Rotation paths and how fast each direction turns (deg/step):
Each turn is a multiple of 5 degrees from 10 to 175, or 0.
Each row of a path follows its step; steps can be skipped.
Path 1:
step 2: [  3  -8  14  -8 -11  12  11 -22  10  11   9 -18 -14 -15  -5  -8 -10  -6
  -9 -12  10 -10  18   1  15 -14  -4  11 -18 -10 -30  -7  -2 -13 -12   3
 -22  11   2  14   7 -24 -15 -14  17 -29  -5  -1  18 -10  -2   7  -1  10
 -15 -12   7   3  -7  -4   4  -8  -3 -12 -13   3  -4  27  -6  -5  13 -12
   1  -4  -6]
step 5: [ -9  -8  24 -18  11 -12  21 -10  -5  -3   5  -5 -10   2  15  -8 -22  -3
  -3   6   2  -1  21   1  -7  11   2   9 -23  -6   6   9   5 -16   5 -19
 -11  -4  16 -23  -8   0 -21   9   1  -9   9 -10 -27  -9   7  -1 -14   9
  -8  -2   5  -5  -6   7  -3 -16  -5 -14   9  22 -11   0   7 -31 -17 -10
 -20   0   2]
step 12: [ 11 -15  19  26  -1 -10   2   8  15  12   5   7  21  -4  28   4  -1  -5
   3  -8   3  -1   6  -3  -5  -1   9   9  11  -5  -5  18 -13   3  -1 -13
  14 -13   3  -6  -6 -12  -1   6  23  28 -11   0   8  -5  28  21   9  -8
  -9 -11  14  17 -20  -8  -4  20   1  14 -12  -5  11   1  17 -13 -15   0
   2  -2 -14]
step 17: [  2  -7  -4 -14   3   1   7  -2 -12  18 -11   4  16   2  10  -5   0  20
 -13   5   6  -1  26 -14  -2  -4  17  -8   2  -2  -3 -18 -19 -24 -20 -18
  16   1   2  -6   3 -19 -32  26   2 -15 -12   5   7   8   3  19  -3   4
  -4   3   8   5 -17 -11   1 -11  12   1   5   9  -9  -3  13 -27   1   7
 -15  10   3]
step 21: [  9  16  15  -9   2 -12  -9  -7 -12  -7 -16   0 -11   1  -1  21 -20  -5
   2   4   7  -1   8 -15   3 -11  -4   7  -8   0 -12  17  -8  18 -16   2
 -22  13  21  -4 -16 -11   7   5  13  -8 -14 -23   3   2  17  17  11  -9
 -23  20  10  23  10  29  18   2  -7  -8   8 -14  -6 -12 -10  -4  -1   7
  -8   2  -5]
step 24: [ 10   5  29   1  -9   5   2  11  -9  15 -11   0   6  -8  28   6  -7 -12
  15  -2  -3  13  -2  12   1  15   5  16 -15  21   3  -3  -8  15   7 -13
   3  -1  15  -3 -12 -10   0   3   4   1   7  -4 -14  -4  17   7 -11  -8
   8  21 -12  34  -3 -26  14 -12 -10  11 -15   2   8  -5 -10   1  -3 -14
   0  17 -25]
step 26: [  7 -14  13 -24 -24  -5  -2  -2 -21  13 -16  -5 -10  16 -10   9  -7 -17
   6 -11 -16  11 -12   7 -15 -12  11  -6   2  -7  27  12 -12  -6  -6  -3
  -5  -6  20   4  -9   8   1  -9   7 -20  -1  -2  19  -5   8  23   9  23
  -1  -1   6   1  -7   3 -28 -23 -10  -5  -1  -5  -8   0 -14 -19  -4  10
   3   7  -5]
step 29: [  4  -2  10   1   0 -17  -5 -18 -28   3  -9   8   2   3  17   7  16  12
   6  -8 -11   7   9 -17   0  12  -7  -7 -10   6  -7  -8 -14 -18 -15  12
   4  -4   6   0 -26  -5  10  15  -1  -5  -7  11  15  -4  27   2  18 -14
  -9  23  23  15  -6   5  -1   3 -13  23   2  -2 -21   4  -6 -22  -8  -5
 -11  -4  -7]
Speeds:
[-1  0  3 -4 -3  3 -5  2  1 -3  4  6 -2  2 -1  2  2  3  3  0 -3  0  3 -2
 -1 -4  2 -1 -8  0  5  0  4 10 -1  0  1 -1  0 -1 -1 -4  2  1 -2  0 -2  6
  2  1 -1  3  2 -4  1  4  0 -3  3  0  1 -1 -1  3 -2  5  0  3  2  0  0  1
 -2  2 -3] | 140
[ 1 -1  4 -4  3  3  2  3  0 -5 -3 -5 -2 -2  1  1  3 -3  1  5 -1 -1 -5  4
  1 -3  0  0  2  0  3  3 -1  1  2  2 -3  4  2  4  1 -1  0  0  4 -5 -1 -2
  7  2  0  0 -1  0  3 -2  4 -3 -2  7  3  3  5  1 -4  1 -3  1 -2  4  4  4
 -2  2  2] | 60
[ 0  1  0  2 -6 -4  0  4  5  1  0  0  1  1  0  2  0 -1  2 -1  3 -3  1  1
 -1  2 -1  1  0 -1  0  0  2  1 -2  7  3  2 -7  1 -1  0 -4 10  1 -2 -6  3
  0 -1 -2 -6  1  1  4  1  2  5 -6  1  0  0  2 -4 -5  1  5  0  2  0  1  0
 -1  3  0] | 140
[-2 -2  3 -3 -1  1  1  3 -3  5  1  1 -2 -2  3 -1  7  2  0  2  1  6  0 -4
 -2 -1 -3  0 -1  1 -1  7  4 -4  6 -3 -2  0 -4 -1  2  0 -4 -1  0  1  2 -3
 -4  0  2  1  1 -1  7  1  1  0 -2 -5 -1  3  5 -2  2  3  0 -2  2 -2 -2  4
 -2  3 -5] | 55
